In the data rows, 128 means zero.
The table, row by row:
[182  74 149  73 173  80 108  99 114 113 108 113  98 185 124 159 139 171
 162]
[128 134 164 174 184 183 113 135  92 183 164 113 166  72 116 136 126  80
  77]
[102 178 122 141 131 170 202 200 110 125 192 127  88 148 136 177  70 101
 104]
[ 97 139 117 164  68 130 104 106 146 145 109 143 205  61 141  55 147 104
 111]
[148 103 130  95 124  73  97  92 129 118  87 135  92 143 126  95 168 137
 168]
[ 76 182 109 167  81 152 145 146 138 135 132 143 171  67 141  92 115  96
  91]
[172 117  76  91  85 106 135 117 162 108  90 118 137 163 181 137 152 163
 170]
[113 153  99  88  60 121 176 152 151  83 153 164 149 199 152 176 101 166
 149]
[152 105 137  91 169 112 151 150 113 118 153 117  56 199 116 198 103 143
 144]
[139 110 142 121 168 103  92 104 113 153  89 109  72  95 121  92 153 106
 143]
[138 123 125  73  82  66 123 114 146  92  93 138  81 153 144 110 152 162
 185]
[110 155 127 150 129 170 156 156 141 128 171 134 173 124 127 163  87 115
 102]
[143 130 157 180 186 158 120 120 101 172 148 106 152  79  97 118 125  80
  86]
[213 134 149 109 126 123 191 104  94 135 155 123 114 114  62 124 137 150
 112]
[124 160 106  99  87 116 152 147 145  80 143 147 141 164 132 149 120 157
 148]
[144  97 136 103 139  75  84  89 113 125  82 130  80 119 121  91 176 132
 160]
[148 102 133 126 169 102  92  83 106 160  96 106  84  91 108  78 169 117
 148]
[ 40 144  97 151 118 127  85 144 153 121  94 126 141 136 179 157  98 102
 140]
[ 82 148 192 167 184 162 105 133  84 157 168 144 123  58  67 105 103 103
  96]
[174  79 158  95 132 126 146 116  86 130 133 103  92 127  85  87 170 170
 120]
[219 115 160 101 135 132 165 116  90 125 160 120  89 114  65 107 151 152
 106]
[150 108 149 157 188 127  90 106 102 159 105 105 117  75 107 101 155 100
 126]
[175 177 121 131 104 126 192 128 135 126 176 156 185 126  78 180 103  69
  88]
[188  72 157  75 186  91  96 112 106 115 104 116  82 187 120 176 139 165
 162]
[139 112 135 118 159  93  86  91 109 135  91 115  88 110 104  86 157 130
 146]
[ 64 168  88 166 114 133 104 148 179 135 126 141 180 145 180 169  86  81
 136]
[161 103 124  99 151  75  77  91 120 141  95 115  71 122 125  75 172 143
 167]
[164  80 151  91 160 101  90  95 135 123  96 118 111 151 119 130 171 173
 150]
[119 150 142 188 161 178 133 155 113 154 158 115 177  97 120 164 101  97
  83]
[149 106 168 165 193 116  86  99 102 175 113 102 127  70 107  96 156 109
 116]
[ 43 169  89 171 115 123  93 134 173 129  98 153 169 158 207 170  95  97
 148]
[175  79 160  74 179 101 104 128 103 114 113 106  64 195 115 180 134 163
 153]
[ 82 175 104 180  57 159 126 127 154 144 128 151 201  62 153  49 140  91
  96]
[141 109 143 140 185 117  89  91 109 169 102  90  97  78 101  56 170 101
 127]
[121 153 125 196 161 138 191 156 149  92 178 173 139 137 101 114 133  53
 100]
[163 146  64 147 108 107 207 152 193  77 139 161 151 174 152 133 155  99
 134]
[215  83 170  88 156 126 160 101  82 136 138 109  81 102  70  79 164 170
 111]
[171  81 150 107 136  98  64  73 133 124  71 132 145 136 124  89 174 163
 157]
[156 139  84 123  90 119 187 124 169  96 127 135 138 163 165 140 149 113
 134]
[208 151 126 123 126 132 196 119 116 127 161 154 141 110  92 153 124 108
  91]
[107 113 174 108 140 144  61 115  62 185 102 101 105  70 102 120  94 162
 135]
[156 114 150 163 207 134  76 104  94 178 111 107 117  46 102  90 158  91
 111]
[136 128  91  52  47  68 142 119 161  69  95 151  90 188 156 118 131 170
 185]
[ 99 161 119 140 101 182 173 191 140 118 189 156 204 166 152 198  68 116
  97]
[205 122 149  95 146 128 173 116 106 123 161 120 115 124  88 111 145 144
 103]
[103 146 160 181 167 144 137 154 113 127 177 162 120 102  79 108 115  73
  91]
[174 157 117 119 121 130 176 128 125 133 172 144 154 121  77 168 123 103
 111]
[127 106 116  70  76  81 128 113 152  97  99 142  82 161 141 108 155 165
 182]
[ 96 153 140 180 139 207 142 169 128 131 184 132 196 126 128 168  79 106
  68]
[219 108 154  90 137 120 188 103  85 122 160 115 105 120  50 110 153 136
 113]
[ 97 150 113 171  75 132 112 112 162 138 114 142 197  66 148  71 132 101
 110]
[120 163 129 140 145 156 186 184 116 116 175 125  86 146 124 190  73 108
 124]
[117 180  95 157 109 122 151 132 154 128 146 157 178 139 127 175  77  82
  97]
[154 128 145 102 182 121 175 163 106  97 161 121  51 200 111 224  94 130
 146]
[148 167 105 146 115 130 170 126 148 126 158 151 166 135  99 174 106  93
 103]
[104 150 138 182 168 150 175 161 133 123 176 171 140 105  85 122 124  67
  87]
[ 60  82 132 131 148 137  71 124 146 136  82 109  73 129 167  81 154 172
 165]
[ 88 187 104 166  87 168 186 159 124 130 163 141 146  86 142 134  89  91
 106]
[154 133  91 125 100 110 165 132 157  89 123 130 142 174 152 145 153 122
 138]
[219 144 129 102 127 124 211 122 106 125 178 144 162 109  67 148 113 107
  93]
[110  77 164 126 162 126  91 126 117 129  89  98  88 141 142  78 172 192
 144]
[164  71 147 103 163  80  76  84 113 123  92 111 100 157 112 139 174 173
 157]
[209 143 131 109 111 126 201 110 108 135 176 141 154 127  66 150 115 104
  98]
[162  95 159  93 192 111 130 143  98 117 132 108  61 203 115 199 119 136
 154]
[155 117 156 143 196 109  81  99  95 164  98  98  94  80 102  78 174 113
 129]
[117 186 100 155 108 129 141 146 171 124 162 165 196 130 143 191  68  78
 116]
[176 141  69 102  81 106 168 119 184  91 115 123 134 177 169 147 147 128
 141]
[198  95 147  93 157 130 157 119  84 128 138  94  79 115  75  91 167 177
 121]
[138 121 154 175 182 163 123 131 107 175 142 104 164  83 110 124 126  81
  81]
[134 126  84  62  58  90 147 130 171  73 112 152 104 185 149 140 138 180
 174]
[ 98 143 179 177 186 162 119 137  88 146 181 150 106  70  63 109 111  94
  95]
[141 112  88  70  80  94 126 115 140 101 104 138  98 172 135 107 133 155
 176]
[ 78 176 107 167  65 162 173 164 137 129 159 135 170  73 145 126 109  88
  95]
[ 89 149 103  91  42 140 182 165 169  78 165 171 163 195 143 169  85 167
 140]
[147 106 141 112 184 128 153 154 103 108 151 116  67 190 129 207  96 125
 144]
[141 107 159 166 192 141  81 106 101 171 118 112 109  80 102  81 147  84
 111]
[ 91 185 110 164 106 154 172 164 142 139 152 139 145  90 138 130  94  82
 108]
[161  88 153  86 189 122 131 137  99 114 129 115  59 206 120 204 108 147
 134]
[149 114 154 137 163  95  95 102 109 160 100 112  91  98 109  56 164 127
 133]
[117  72 162 113 160 122  76 128 101 129  95 100  72 127 139  82 169 180
 156]
[152 105 155 162 192 109  71  84  99 175  89 103  87  55  89  59 183 109
 134]
[113 161 132 157 126 203 157 157 124 139 196 134 210 119 138 185  85 109
  82]
[127 100 133 117 109 105  87  89 145 131  79 128 172 109 134  71 174 142
 145]
[ 81 129 181 148 176 144  99 127  82 167 153 141 122  74  75  99 102 120
 101]
[134 114 156 186 223 166  89 119  91 180 135  94 134  64  94  97 139  72
  93]
[128 102 118 121  99 101  73  84 140 134  90 137 191  76 145  55 179 131
 125]
[107 148 114 155  79 131 128 132 143 142 113 149 175  70 136  70 135 116
 115]
[168  79 153  88 169 111 118 130 115 118 131 118  54 179 101 179 127 148
 152]
[146 100 114  83 113  80 100  91 129 114  82 139  71 136 128  89 176 154
 175]
[100 145 111 148  77 140 121 123 148 134 118 139 205  64 136  61 140 100
 100]
[100 149 157 156 157 146 140 151 132 133 179 154 134 104  91 109 121  84
  96]
[136 104 132 122 105  85  71  76 163 122  74 125 167  90 134  81 173 141
 141]
Each row is a point on one line or plane from a hidden set. Lines and planes are numbered 0, 1, 2 and so on, in the order they first appear below.
Rows drawn again from the table, each followed by the number of its line or plane:
[208 151 126 123 126 132 196 119 116 127 161 154 141 110  92 153 124 108
  91] 0
[136 128  91  52  47  68 142 119 161  69  95 151  90 188 156 118 131 170
 185] 1
[168  79 153  88 169 111 118 130 115 118 131 118  54 179 101 179 127 148
 152] 2
[174  79 158  95 132 126 146 116  86 130 133 103  92 127  85  87 170 170
 120] 0
[215  83 170  88 156 126 160 101  82 136 138 109  81 102  70  79 164 170
 111] 0
[ 82 175 104 180  57 159 126 127 154 144 128 151 201  62 153  49 140  91
  96] 2
[141 107 159 166 192 141  81 106 101 171 118 112 109  80 102  81 147  84
 111] 1
[ 40 144  97 151 118 127  85 144 153 121  94 126 141 136 179 157  98 102
 140] 0
[205 122 149  95 146 128 173 116 106 123 161 120 115 124  88 111 145 144
 103] 0
[209 143 131 109 111 126 201 110 108 135 176 141 154 127  66 150 115 104
  98] 0
[219 108 154  90 137 120 188 103  85 122 160 115 105 120  50 110 153 136
 113] 0
[141 109 143 140 185 117  89  91 109 169 102  90  97  78 101  56 170 101
 127] 1
[156 139  84 123  90 119 187 124 169  96 127 135 138 163 165 140 149 113
 134] 3
[ 81 129 181 148 176 144  99 127  82 167 153 141 122  74  75  99 102 120
 101] 3
[110  77 164 126 162 126  91 126 117 129  89  98  88 141 142  78 172 192
 144] 0
[100 149 157 156 157 146 140 151 132 133 179 154 134 104  91 109 121  84
  96] 3
[134 114 156 186 223 166  89 119  91 180 135  94 134  64  94  97 139  72
  93] 1
[148 102 133 126 169 102  92  83 106 160  96 106  84  91 108  78 169 117
 148] 1
[154 133  91 125 100 110 165 132 157  89 123 130 142 174 152 145 153 122
 138] 3
[ 88 187 104 166  87 168 186 159 124 130 163 141 146  86 142 134  89  91
 106] 2
[138 121 154 175 182 163 123 131 107 175 142 104 164  83 110 124 126  81
  81] 1
[172 117  76  91  85 106 135 117 162 108  90 118 137 163 181 137 152 163
 170] 3
[117 186 100 155 108 129 141 146 171 124 162 165 196 130 143 191  68  78
 116] 0
[219 115 160 101 135 132 165 116  90 125 160 120  89 114  65 107 151 152
 106] 0
[188  72 157  75 186  91  96 112 106 115 104 116  82 187 120 176 139 165
 162] 2
[ 43 169  89 171 115 123  93 134 173 129  98 153 169 158 207 170  95  97
 148] 0
[100 145 111 148  77 140 121 123 148 134 118 139 205  64 136  61 140 100
 100] 2
[127 100 133 117 109 105  87  89 145 131  79 128 172 109 134  71 174 142
 145] 2
[113 153  99  88  60 121 176 152 151  83 153 164 149 199 152 176 101 166
 149] 1
[146 100 114  83 113  80 100  91 129 114  82 139  71 136 128  89 176 154
 175] 1
[182  74 149  73 173  80 108  99 114 113 108 113  98 185 124 159 139 171
 162] 2
[103 146 160 181 167 144 137 154 113 127 177 162 120 102  79 108 115  73
  91] 3
[104 150 138 182 168 150 175 161 133 123 176 171 140 105  85 122 124  67
  87] 3
[154 128 145 102 182 121 175 163 106  97 161 121  51 200 111 224  94 130
 146] 2
[ 98 143 179 177 186 162 119 137  88 146 181 150 106  70  63 109 111  94
  95] 3
[127 106 116  70  76  81 128 113 152  97  99 142  82 161 141 108 155 165
 182] 1
[161  88 153  86 189 122 131 137  99 114 129 115  59 206 120 204 108 147
 134] 2
[176 141  69 102  81 106 168 119 184  91 115 123 134 177 169 147 147 128
 141] 3
[147 106 141 112 184 128 153 154 103 108 151 116  67 190 129 207  96 125
 144] 2
[148 167 105 146 115 130 170 126 148 126 158 151 166 135  99 174 106  93
 103] 0
[124 160 106  99  87 116 152 147 145  80 143 147 141 164 132 149 120 157
 148] 1
[213 134 149 109 126 123 191 104  94 135 155 123 114 114  62 124 137 150
 112] 0
[155 117 156 143 196 109  81  99  95 164  98  98  94  80 102  78 174 113
 129] 1
[ 78 176 107 167  65 162 173 164 137 129 159 135 170  73 145 126 109  88
  95] 2
[174 157 117 119 121 130 176 128 125 133 172 144 154 121  77 168 123 103
 111] 0
[149 114 154 137 163  95  95 102 109 160 100 112  91  98 109  56 164 127
 133] 1
[152 105 137  91 169 112 151 150 113 118 153 117  56 199 116 198 103 143
 144] 2
[ 91 185 110 164 106 154 172 164 142 139 152 139 145  90 138 130  94  82
 108] 2
[156 114 150 163 207 134  76 104  94 178 111 107 117  46 102  90 158  91
 111] 1
[102 178 122 141 131 170 202 200 110 125 192 127  88 148 136 177  70 101
 104] 2
[175  79 160  74 179 101 104 128 103 114 113 106  64 195 115 180 134 163
 153] 2
[141 112  88  70  80  94 126 115 140 101 104 138  98 172 135 107 133 155
 176] 1
[ 97 150 113 171  75 132 112 112 162 138 114 142 197  66 148  71 132 101
 110] 2
[ 64 168  88 166 114 133 104 148 179 135 126 141 180 145 180 169  86  81
 136] 0
[139 110 142 121 168 103  92 104 113 153  89 109  72  95 121  92 153 106
 143] 1
[164  71 147 103 163  80  76  84 113 123  92 111 100 157 112 139 174 173
 157] 2
[171  81 150 107 136  98  64  73 133 124  71 132 145 136 124  89 174 163
 157] 2
[143 130 157 180 186 158 120 120 101 172 148 106 152  79  97 118 125  80
  86] 1
[ 76 182 109 167  81 152 145 146 138 135 132 143 171  67 141  92 115  96
  91] 2
[128 102 118 121  99 101  73  84 140 134  90 137 191  76 145  55 179 131
 125] 2
[136 104 132 122 105  85  71  76 163 122  74 125 167  90 134  81 173 141
 141] 2
[138 123 125  73  82  66 123 114 146  92  93 138  81 153 144 110 152 162
 185] 1
[148 103 130  95 124  73  97  92 129 118  87 135  92 143 126  95 168 137
 168] 1
[163 146  64 147 108 107 207 152 193  77 139 161 151 174 152 133 155  99
 134] 3
[139 112 135 118 159  93  86  91 109 135  91 115  88 110 104  86 157 130
 146] 1
[128 134 164 174 184 183 113 135  92 183 164 113 166  72 116 136 126  80
  77] 1
[120 163 129 140 145 156 186 184 116 116 175 125  86 146 124 190  73 108
 124] 2
[164  80 151  91 160 101  90  95 135 123  96 118 111 151 119 130 171 173
 150] 2
[ 60  82 132 131 148 137  71 124 146 136  82 109  73 129 167  81 154 172
 165] 0
[ 97 139 117 164  68 130 104 106 146 145 109 143 205  61 141  55 147 104
 111] 2
[162  95 159  93 192 111 130 143  98 117 132 108  61 203 115 199 119 136
 154] 2
